A single turn carries every row of the set below to another of its rows. Some are shown first; where does it send the rows asked next?
kozat: [ 0.16 -1.13  4.72  0.40 -0.55 -1.51  3.02  1.59  0.24 -0.81 -0.75 -1.60
  1.04  0.70  0.04 -0.15  0.28]
Zepat: [-0.22 -1.09  4.43  0.24 -0.36 -0.83  3.04  2.10 -0.26 -0.33 -0.54 -1.15
  1.62  0.56 -0.19 -0.23 -0.04]
Sabe: [ 2.03 -0.11 -0.73  0.03  0.87  0.18  1.81  1.65  1.00 -0.46 -0.57  0.22
  2.37  1.56 -1.19  0.18 -0.74]
kad: [-1.86 -0.36 -0.71  1.02  0.72 -2.94  0.10  0.65  1.45 -1.50 -0.88 -0.18
  2.07  2.50  1.20 -0.48  0.00]
geg: [-0.34 -0.69  4.19  0.10 -0.23 -1.02  3.42  1.99  0.16 -0.47 -0.16 -1.37
  2.36  0.49  0.48 -0.52  0.35]
rafo: [ 0.09 -1.74 -0.02 -0.87 -2.15 -1.56  3.03  2.42 -2.55 -0.76 -1.31 -0.29
  1.75  2.96  0.13  0.38 -0.18]
mozoz: [ 1.23 -1.51  1.60 -0.73  1.94 -2.70  0.72  2.76 -0.31 -0.18  0.57 -2.78
  0.21  2.07  1.31  0.06  0.58]
tatuf: [ 1.54  0.66 -1.04  0.22  0.12 -0.61  2.80  0.70  1.96 -1.60 -0.32 -0.34
  3.37  1.39  0.14  0.54  0.51]
Momum: [-1.45 -1.09 -0.33  0.34 -0.19 -0.98 -1.34  1.13 -0.21 -1.04 -0.61 -1.08
  1.08  3.34  0.36  0.18  0.23]
kiru: [-1.46 -0.76 -0.70  0.42  1.14 -1.67 -0.77  1.55  0.44 -0.55 -0.25 -0.50
  2.13  2.96  0.84 -1.12 -0.23]
mugus: [ 1.25 -1.35  0.20 -0.51 -0.55 -4.41  3.62  1.70 -0.25 -1.39 -1.17 -0.79
  1.40  3.00  1.49 -1.84  0.22]
tiv: [ 2.48  0.12 -0.23  0.19 -0.66 -1.03  1.82  0.08  1.95 -2.29 -0.68 -1.75
  1.46  2.18 -0.05  0.78  1.27]
gime: [-1.47 -0.61  0.60  0.41  0.13 -2.65  3.03  1.94 -0.12 -1.10 -0.65 -0.39
  2.13  0.44  1.07  3.36  0.14]
fupus: [-0.08 -0.75  4.43  0.34 -0.42 -1.72  3.44  1.52  0.60 -0.96 -0.40 -1.75
  1.84  0.64  0.68 -0.55  0.65]
vos: [ 0.75 -1.82  0.37 -0.07 -1.71 -3.75  3.34  1.48 -1.09 -1.54 -2.29  0.06
  0.40  2.81  0.05  0.17 -0.54]
bife: [ 0.67 -1.23 -0.27 -1.31 -1.02 -2.21  3.31  2.58 -1.70 -0.60 -0.18 -1.14
  2.74  3.16  1.55 -1.63  0.57]
kugon: [-1.82 -0.73 -0.38  1.06 -0.68 -2.27 -0.47  0.22  0.89 -1.97 -1.26 -0.75
  1.04  2.94  0.66  0.84  0.41]
toras: [ 0.09 -1.23  1.09  0.32  2.49 -3.73  2.10  2.62  0.35  0.04 -0.66 -0.04
  0.88  0.71  0.48  0.96 -1.24]
gaz: [-0.31 -0.96  1.05 -0.66 -0.46 -1.68  1.57  2.01 -0.81 -1.27  0.55 -3.09
  1.46  1.83  1.85  2.54  1.96]
gib: [ 2.97 -0.62  0.02  0.03  0.09 -0.29  0.84  0.98  0.99 -1.16 -0.88 -1.11
  0.55  2.41 -1.34  0.42 -0.01]

Zepat turns into kozat
tatuf turns into Sabe
Where do these go?
kad turns into kiru
mozoz turns into gaz
mugus turns into bife

